In the rows, 128 means zero.
T: rows in 3 groups, each row roughly a mix of its group's directions:
T (87 x 13):
[[139 147 159 131 115 142 103  94 159 146 150 105 177]
 [136 158 111 105 154  86 147 170 132 119 153 131  94]
 [ 88 137  87 128 125 156 126 101 101 142  85 150 138]
 [147 141 148 106 160 113 106 169 149 165  92 130 111]
 [164  98 159 109  94 169 132 141 120 110 122  93 124]
 [161 129 153 111 147 176 112 100  97 111  99 113 115]
 [105 151 112 135 159  80 108 117 158 157 133 163 117]
 [105  94 112 150 124 133 152 150  84 113  97 153  97]
 [150 115 142 145 139 130 129 133 121 147 161  81 184]
 [142 154 136  97 139 107  92 168 143 160  97 125 103]
 [113 125 130 146  74 124 116  84 149 173 123 140 131]
 [144 108 144 118  76 173 148 114 103 118 113 110 151]
 [138 101 152 161 124 121 130 116 137 148 153 115 193]
 [103 123 105 118 131 177 114 101 100 149  84 127 149]
 [151 121 124 117 167 129 135 179 103  80 130 109 134]
 [105  95 144 140 104 160 126 124 123 155 106 117  71]
 [148 131 123 107 176 127 134 172 104  83 133 109 124]
 [155 180 148 101 147 103 121 129 159 128 166 117 131]
 [176 111 172 119 131 135 125 156 147 118 162  97 116]
 [147 124 124 120 173 127 150 175 107  78 134 118 125]
 [125 142 132 138 149  54 122 140 159 123 155 138 123]
 [ 93  81 100 155 120 143 145 141  99 133  93 139 111]
 [138 100 160 161 143 140 126 102 141 158 136 113 181]
 [137 133 166 138  89 122 111  89 148 112 133 166 160]
 [169 174 145  90 151 122 112 122 147 124 157 102 132]
 [105 114 124 140 151 190 119 118 105 164 112 118 104]
 [141 128 121 119 163 136 138 180 103  73 135 117 133]
 [142 128 119 133 118  97 136 161 123 131 178  94 173]
 [120 173 111  86 143 113 119 159 127 122 129 129  78]
 [110 122  95 120 166 173 109 147 101 118  94 111 111]
 [ 88 126  97 127 124 155 122  97  96 143  82 132 152]
 [122 169 112  94 149 111 134 165 131 117 130 136  75]
 [ 95 132  95 126 123 163 126  96  97 143  87 139 154]
 [150  94 153 163 112 116 114 100 128 114 108 147 177]
 [112  98 135 160 110 162 136  82 123 128 144 127 174]
 [147 114 137 111 108 176  95  81 118 115  96 123 137]
 [118 168 116  91 163 117 141 149 134 128 135 132  74]
 [115 104 119 158  97 144 143  81 111  99 155 128 160]
 [151 136 133 100 189 121 130 173 116 106 121 113 115]
 [124 148 123 142 133  60 136 142 156 114 155 152 110]
 [111 137 130 156 177 108 121 142 146 154 160 137  84]
 [158 120 134 109  83 155 150 128 106  91 120 112 165]
 [ 99 131  99 124 118 159 128  94  95 139  88 135 166]
 [104 140 110 153 168  98 126 153 140 129 145 143  75]
 [119 172 113  85 139 109 118 136 134 145 130 124  73]
 [121 159 108 121 147  73 110 120 163 138 131 168 134]
 [100 129 104 126 112 165 132  92  95 143  90 136 162]
 [154 141 130 111 147  95 126 187 140 137 102 129  93]
 [152 119 127 121 171 127 141 175 105  78 130 115 135]
 [116 172 106  95 136 110 135 155 130 117 135 137  72]
 [172 125 140  99  94 139  98  96 119  93 130 130 156]
 [134 137  94  88 131 138 124 143 103 101 103 129  74]
 [161 137 141 111 145  92 105 178 139 140  91 131 110]
 [128 149 127 129 159  61 111 132 163 133 150 145 135]
 [125 121 167 147  92 158 113  86 117 111 103 158 142]
 [110 146 125 148 165  63 120 128 149 141 154 140 132]
 [158  85 137 150 141 137 131 144 105  96 126 105 176]
 [ 91 132 103 133 110 151 132  86 103 153  93 147 153]
 [125 151  98  98  96 114 129 160 100  88 131 137  94]
 [107 129 132 145  80 127 117  77 149 169 125 146 132]
 [118 128 106 114 150 174 109 116 137 161 110  75 123]
 [132 151 139 110 134 108 112 154 159 180  98 140  94]
 [108 151 116 141 130  68 128 120 159 141 140 170 110]
 [107 138 123 143 178  90 105 140 154 151 141 140  92]
 [126 104 135 169  82 136 119 115 125 104 122 152 175]
 [135 161 110  93  96 144 114 149  91  92 132 103 108]
 [106 114 114 129 175 167 100 144 114 143 104 108  93]
 [161 129 123  98 177 161 116 119 121 139 117  83 115]
 [166 131 134 119 129  78 116 169 140 144  94 129 100]
 [153  78 134 158 127 131 140 104 107 108 136 104 173]
 [ 93  98  98 144 130 156 142 146  93 134  91 122  97]
 [160 128 158 130 122  90 135 156 163 112 169 128  99]
 [161 141 129 109 147  84 119 179 129 115 103 132  99]
 [111 164 117 122 103  91 144 168 117 101 148 151  99]
 [136 121 155 136 164 167 114  87 150 163 112 106 143]
 [145 130 152 144 184 143 140 135 122 159 143  82 143]
 [134 114 125 114  72 159 149 115 100 103  98 119 154]
 [166  77 148 157 131 122 125 120 120 127 113 109 176]
 [135  91 114 149 127 117 138 148 117 146 156  89 181]
 [127 172 112  88 139  96 118 144 129 124 126 132  74]
 [139 126 169 156 138 136 123 105 146 155 151 107 182]
 [121 140 135 141 157  67 115 138 165 142 154 143 104]
 [147 151 135  93 147 103  95 163 139 158  99 119 100]
 [150 137 106  94 163 158 118 136 114 137 125  71 113]
 [ 93 125  98 127 122 163 125  99  92 140  84 130 153]
 [125 150 109 113 113  98 145 172  99  92 139 144  92]
 [ 99 111 117 132 129 146 129 109 132 128  77 169  83]]

which group is each row in? (one row of each group first):
[146  84 141 167 128 137 142 118 114  95 129 129 179] => (84)
[160 114 163 127 120 169 104  82 113 117 111 122 155] => (42)
[112 112 139 135 124 180 119 110 128 177 114 134  86] => (72)

[151 127 121 118  71 149 163 140 112  81 124 134 126] => (72)
[ 85 117 122 174 109 102 152 157 133 149 151 130 153] => (42)
[146 172 164 120 115 114 111 109 162 128 165 125 161] => (42)
[ 97 110 143 158 113 122 135 104 148 132 100 188 118] => (42)
[110 157 102  98 129 147 124 143 113 113 103 127  66] => (42)
[109 130 127 137  76 126 107  74 142 167 128 135 132] => (84)
[155 127 166 119  91  97 134 102 151 141 148 131 171] => (72)
[100 132 131 143  86 138 123  86 154 178 127 145 127] => (84)
[108 114 132 149 150 148 120 101 168 180 123 106 154] => (42)
